[[ 20  16]
 [-28  10]
 [ 16  42]
 [  7  37]
 [-15 -28]
 [ -3   0]]
->
[[-15 -28]
 [ -3   0]
 [-28  10]
 [ 20  16]
 [  7  37]
 [ 16  42]]

[[-29   7  -1  16  -6  11   0  -3  -4 -20   6  14  22  -7   6   9]
 [-12 -13  34  -6  22  12   9  -8  -2  -8   1  -5  -4  11   3   4]
 [ 23  -6  -7   3   9 -32  -8  16  15  -1  -2  -8   2   0  12  -9]
 [ 20 -15   2 -20   6  -2   1  -2   3  20  -3 -15 -24  10 -15   2]]
->
[[ 20 -15   2 -20   6  -2   1  -2   3  20  -3 -15 -24  10 -15   2]
 [-12 -13  34  -6  22  12   9  -8  -2  -8   1  -5  -4  11   3   4]
 [ 23  -6  -7   3   9 -32  -8  16  15  -1  -2  -8   2   0  12  -9]
 [-29   7  -1  16  -6  11   0  -3  -4 -20   6  14  22  -7   6   9]]

[[ -8  27   4 -24  -3   6   4  12   8   1 -29  -3 -30   0 -32  19]
 [ -5  26  -1 -21   1   2   0  12   5  -2 -26   1 -25   5 -26  18]
 [ -9   4  17  -5 -24  13  15   7   9  16  -8 -24  -9 -20  -7  -2]]
->
[[ -9   4  17  -5 -24  13  15   7   9  16  -8 -24  -9 -20  -7  -2]
 [ -5  26  -1 -21   1   2   0  12   5  -2 -26   1 -25   5 -26  18]
 [ -8  27   4 -24  -3   6   4  12   8   1 -29  -3 -30   0 -32  19]]

[[  1  38  -7  43  -5 -39   6   2  -5  20   4  -7 -42   3]
 [ 17  33 -13  34  22 -15  -9  18  20  20  13  21 -15  -8]]
->
[[ 17  33 -13  34  22 -15  -9  18  20  20  13  21 -15  -8]
 [  1  38  -7  43  -5 -39   6   2  -5  20   4  -7 -42   3]]

[[-25 -22  13   7  32 -39]
 [-29  36  17   7  21 -14]
 [  5  11  21   1  36 -27]
 [-29 -29  12  26  21 -43]
 [-18  -9  16   1  36 -34]
 [-35 -13  13  28  17 -37]
 [  0  35  30  22  20 -18]]
->
[[-29 -29  12  26  21 -43]
 [-25 -22  13   7  32 -39]
 [-35 -13  13  28  17 -37]
 [-18  -9  16   1  36 -34]
 [  5  11  21   1  36 -27]
 [  0  35  30  22  20 -18]
 [-29  36  17   7  21 -14]]

[[ 18  13  17 -10  -2   1   7  19 -16 -13 -16]
 [ 29  15  13 -29   6   5  24  29 -31 -38 -29]
 [ 34  19   6 -19 -12  13  39   6 -34 -32 -28]
 [-17 -28 -21  17   4   8 -28 -31   9  36  33]]
->
[[-17 -28 -21  17   4   8 -28 -31   9  36  33]
 [ 18  13  17 -10  -2   1   7  19 -16 -13 -16]
 [ 29  15  13 -29   6   5  24  29 -31 -38 -29]
 [ 34  19   6 -19 -12  13  39   6 -34 -32 -28]]

[[ 19 -24   8  14 -23 -31 -24 -25 -35  26 -29 -26  -7]
 [ 14 -28  18 -23  15 -18 -35  29 -21  23  22 -28 -23]
 [  8 -26  14 -24  -6 -24 -29  29  31  14 -13 -30 -29]
 [ -9  21  16 -11  29  18  23  26  28  -4  28  16  29]]
->
[[ 14 -28  18 -23  15 -18 -35  29 -21  23  22 -28 -23]
 [  8 -26  14 -24  -6 -24 -29  29  31  14 -13 -30 -29]
 [ 19 -24   8  14 -23 -31 -24 -25 -35  26 -29 -26  -7]
 [ -9  21  16 -11  29  18  23  26  28  -4  28  16  29]]
---
[[-11 -23   5 -19 -27  -2   9 -32   4  -5 -23]
 [ 15 -35 -20  18  17   7  -4  -4 -25  15   2]
 [ 15 -23  -4  34   1 -27  -4   4   6  22  13]]
->
[[-23   2  13]
 [ -5  15  22]
 [  4 -25   6]
 [-32  -4   4]
 [  9  -4  -4]
 [ -2   7 -27]
 [-27  17   1]
 [-19  18  34]
 [  5 -20  -4]
 [-23 -35 -23]
 [-11  15  15]]

[[ -6   9 -11 -12 -26 -24 -23 -15  -7  -2 -10   3 -33 -28  11 -18]
 [  1   3  17 -19  16 -14   2  27 -16   8  17  -1  31  21  13  24]
 [-23  -3   4 -24   6 -28   1   4 -44   1  13  -1   5  -1 -12  29]
 [ -7  -6 -19  15 -23   6  -6 -28   8  -6 -18   5 -41 -30 -11 -24]]
->
[[-18  24  29 -24]
 [ 11  13 -12 -11]
 [-28  21  -1 -30]
 [-33  31   5 -41]
 [  3  -1  -1   5]
 [-10  17  13 -18]
 [ -2   8   1  -6]
 [ -7 -16 -44   8]
 [-15  27   4 -28]
 [-23   2   1  -6]
 [-24 -14 -28   6]
 [-26  16   6 -23]
 [-12 -19 -24  15]
 [-11  17   4 -19]
 [  9   3  -3  -6]
 [ -6   1 -23  -7]]

[[ 17 -14]
 [ 32 -21]
 [-23  12]
 [-34  20]]
->
[[-14 -21  12  20]
 [ 17  32 -23 -34]]

[[  2  11  12  -1]
 [-24 -19 -20 -29]
 [-13 -25 -22 -15]
 [-13 -31 -30 -12]
 [ 28  23  23  34]
 [ -1 -15 -14  -1]
 [-24 -15 -16 -26]
 [-29 -21 -20 -31]
 [-21 -28 -26 -21]
 [ 29  29  26  35]]
->
[[ -1 -29 -15 -12  34  -1 -26 -31 -21  35]
 [ 12 -20 -22 -30  23 -14 -16 -20 -26  26]
 [ 11 -19 -25 -31  23 -15 -15 -21 -28  29]
 [  2 -24 -13 -13  28  -1 -24 -29 -21  29]]

[[ -4 -32 -14  -1  26   9 -14 -35 -12  36  32  27]
 [-17  21  25  23 -19  -1  -5  28  31 -15 -34 -35]]
->
[[ 27 -35]
 [ 32 -34]
 [ 36 -15]
 [-12  31]
 [-35  28]
 [-14  -5]
 [  9  -1]
 [ 26 -19]
 [ -1  23]
 [-14  25]
 [-32  21]
 [ -4 -17]]

[[-17 -16 -19 -32]
 [-26  -6 -24 -23]
 [-28  29 -23 -20]
 [ 26  21  14  23]
 [ 23   0 -20  -5]
 [-22 -29  18 -23]
 [-20 -16   5 -22]]
->
[[-32 -23 -20  23  -5 -23 -22]
 [-19 -24 -23  14 -20  18   5]
 [-16  -6  29  21   0 -29 -16]
 [-17 -26 -28  26  23 -22 -20]]
---
[[  3  27  12 -28]
 [ 10  14   1 -18]
 [ 32  14   6  -5]
 [ 30  15   2 -20]
 [ 35  17   2 -21]]
->
[[10 14  1]
 [32 14  6]]

[[-15 -13  -1 -21]
 [-11  -9  -1 -32]
 [ -1   1  -1   8]
 [ -5  -3   6 -28]]
->
[[-11  -9  -1]
 [ -1   1  -1]]

[[ 32  12  -3  -6]
 [-22   0  -5  23]
 [ 45   1  19  -5]
 [ 14   7  -6 -18]
 [-35   0 -15   9]]
->
[[-22   0  -5]
 [ 45   1  19]]

[[ 32 -26 -24 -19  31]
 [ 28 -28 -29 -22  25]
 [ 23 -34 -25 -28  21]
 [  5   4 -16   8  21]
 [ 25 -24 -27 -27  26]]
->
[[ 28 -28 -29]
 [ 23 -34 -25]]

[[ 13  -8  -2   0   8]
 [ -2  -6 -37 -37 -19]
 [-42 -29  23  36  38]
 [-11 -44 -33  36 -17]]
->
[[ -2  -6 -37]
 [-42 -29  23]]

[[-27  34  10 -38]
 [ 13 -34  -9  38]
 [-27  34  10 -38]]
->
[[ 13 -34  -9]
 [-27  34  10]]

[[-21   8  29  21]
 [ 23  24 -26 -21]
 [-16  33  25  21]
 [ 21  31   5 -21]
 [-23  27  34  38]]
->
[[ 23  24 -26]
 [-16  33  25]]

[[  6 -16   7]
 [  3  -5   1]
 [  0  -3   1]
 [  4  -8   4]
 [ 17 -36  16]]
->
[[ 3 -5  1]
 [ 0 -3  1]]
